The rows of A fall into 3 groups, which share some directions, and each row is roughly a mix of its group's hidden directions.
A (99 x 10):
-26  46  4  -6  -28  6  -26  -32  -7  -6
18  10  -16  24  21  -54  -4  12  18  -20
-14  -9  24  -23  -12  0  -6  -18  43  -42
35  4  50  32  1  20  13  2  -7  5
25  0  6  11  41  -30  -22  -4  36  -17
22  38  -9  -2  17  9  -51  -14  16  -6
12  -11  33  -2  17  51  -5  -12  11  -31
-29  35  -37  -7  -23  -31  -20  -2  -2  -5
1  57  -11  11  -11  6  -19  -31  -16  14
4  -4  -31  -27  21  -39  -25  14  -18  26
-1  -19  25  -17  -12  48  -29  -27  0  8
-4  18  56  17  8  21  -15  31  -4  -4
5  6  23  -34  53  10  0  -5  -27  6
1  2  20  16  16  0  17  36  -36  41
35  -24  23  -2  20  11  30  2  40  12
-27  -7  -36  0  6  -55  14  -8  -4  -2
28  -4  47  31  -9  27  0  11  -9  -21
38  36  -8  6  33  18  -23  -25  5  -5
12  -25  37  9  -15  10  41  26  -5  22
-27  -47  10  3  -33  5  26  18  1  -16
-3  2  8  -20  24  48  -30  -8  -27  20
-29  -2  -11  -13  -24  -1  38  -15  31  -34
46  -20  -12  3  35  19  20  -19  18  -12
13  43  -22  16  1  18  -42  -14  -19  7
1  5  -49  -6  2  -52  2  2  -12  11
-5  -1  14  -6  -49  12  -22  -23  41  -4
-10  31  -24  35  -3  -18  1  7  -40  25
9  34  -9  -1  30  42  -26  -11  -25  -8
1  38  -29  -6  20  5  -35  -38  -4  6
-24  -41  6  -19  -11  -35  31  20  2  -4
8  -17  11  27  -21  -37  23  17  40  1
5  -10  51  11  -3  32  35  5  -13  12
-21  -46  22  3  5  -1  34  18  -30  5
16  0  -19  14  0  -55  19  22  16  -23
0  -7  23  -1  -5  61  -24  -20  2  12
-15  40  -40  7  2  -40  7  11  -8  -10
-46  -6  14  -14  -33  1  -3  4  -39  16
-32  16  -23  -39  -15  -24  -23  -24  9  -13
-18  37  7  -7  -19  -9  -17  -35  4  -41
-27  0  20  -45  2  -10  -41  -6  -22  3
-19  34  -9  -4  -18  2  6  -29  33  -40
-1  15  20  8  16  53  -30  -21  -6  18
7  -13  1  -12  56  -13  -33  7  -4  26
-21  2  -25  -28  -30  -47  3  -4  15  -17
18  3  16  9  37  37  -5  0  -42  16
6  -7  30  3  12  54  -9  -1  -32  19
-30  18  -45  -24  -16  -12  -32  1  -2  -10
9  10  2  -23  20  29  -41  -18  -34  20
9  -37  6  20  -6  23  54  0  6  -8
-10  8  -39  -19  31  -30  -27  -16  23  -5
0  33  11  2  15  45  -18  -14  -33  20
-6  6  -14  -12  20  -67  -7  -4  -11  -4
-26  21  -13  -20  -29  -38  -22  -22  22  -4
-32  24  -25  -3  -13  -43  -10  -3  17  -27
5  43  0  5  3  22  -32  -20  -31  26
-13  43  -2  -3  5  28  -33  -27  -28  7
15  21  12  38  17  47  3  9  -17  18
9  18  -23  -18  16  -51  -19  -6  23  -21
-3  -53  19  -12  -23  36  15  2  -2  10
17  -5  20  28  31  46  4  9  -19  19
-6  -35  2  21  -15  16  46  22  -3  24
-26  -11  -30  -21  -17  -51  7  0  -17  2
20  51  -20  8  -34  13  -15  -20  4  7
3  7  30  -15  -14  58  -11  -17  -12  14
15  43  -21  -13  17  -14  -43  -18  10  5
14  -5  -29  -3  -4  -19  9  -14  57  -21
23  19  21  14  -20  40  -14  5  -33  24
-27  18  36  20  -32  36  -13  14  -2  7
-20  -4  18  -6  -19  48  -26  -27  13  19
34  -28  23  15  -12  -9  8  45  -4  22
-13  -7  8  -15  -36  -4  -20  -20  52  -11
-13  18  3  -27  -7  2  -49  -38  18  -8
2  -42  7  5  -16  -31  29  18  35  -7
-13  19  37  3  -20  42  -15  -13  31  -7
17  -9  43  -6  -10  44  -1  30  0  14
-4  -7  -38  -14  -13  -41  -8  -4  36  -23
-45  -20  3  -16  -20  -8  32  13  13  -31
-31  8  -26  -18  -51  2  -17  -20  -9  2
2  3  -5  -6  28  -59  21  16  15  -12
-24  -27  -21  -14  -8  -32  28  21  -14  31
15  36  34  25  8  38  -1  -16  3  -18
1  14  -20  -17  -5  -55  -16  -8  21  -28
-26  -23  0  -7  -39  38  30  10  -1  16
28  8  -8  45  11  7  32  35  -13  -2
-1  33  -25  3  -15  -46  -13  -3  26  -24
17  -42  0  -22  -18  -9  37  22  6  -23
-21  -37  21  -2  -12  -26  29  29  6  -25
-7  -14  25  -6  -24  56  14  -1  -10  22
-20  -3  9  -16  14  43  -19  -4  -45  16
-17  0  38  0  -21  47  -3  -24  -1  -23
21  36  0  33  1  46  -15  -17  -5  1
27  -37  38  12  6  19  34  14  4  6
-22  -27  -11  -25  -34  24  24  22  -21  15
15  -28  -24  4  -3  30  -42  -2  -12  -32
34  -12  32  7  4  52  13  -12  6  -6
-23  24  -23  -20  -13  -55  -10  -8  -1  0
-13  -16  -21  -17  4  -59  15  19  -16  8
-14  -34  -21  -15  -7  -27  18  17  36  -29
-36  6  -1  -4  -10  10  -9  7  -58  20

Here is one row of each group, with its name. Which group are the others in?
-11  16  -5  -18  -2  -41  -10  -25  -10  -47
T
-14  21  -23  9  -55  -13  -1  15  -28  5
G
-22  42  -9  -1  14  -4  -40  -27  -16  16
U

-25  14  -51  -31  -21  -1  -15  -9  15  -13
G
29  46  -25  20  19  7  -21  -10  -9  22
T
-5  5  47  -6  7  48  -2  -9  -15  22
T
39  -23  -13  8  39  -19  31  10  8  -9
T
-19  24  -13  -24  -8  30  -38  5  -29  22
G
-29  34  -15  10  -14  26  -2  -5  -36  30
U
5  5  2  35  -27  53  -19  -9  -5  15
U
30  23  11  -7  49  19  -5  3  -30  -10
U
47  0  31  20  20  31  -20  -3  -6  6
G
33  10  12  10  24  -9  -36  5  38  -23
G
-2  6  -2  -15  1  -43  -9  4  47  -33
T
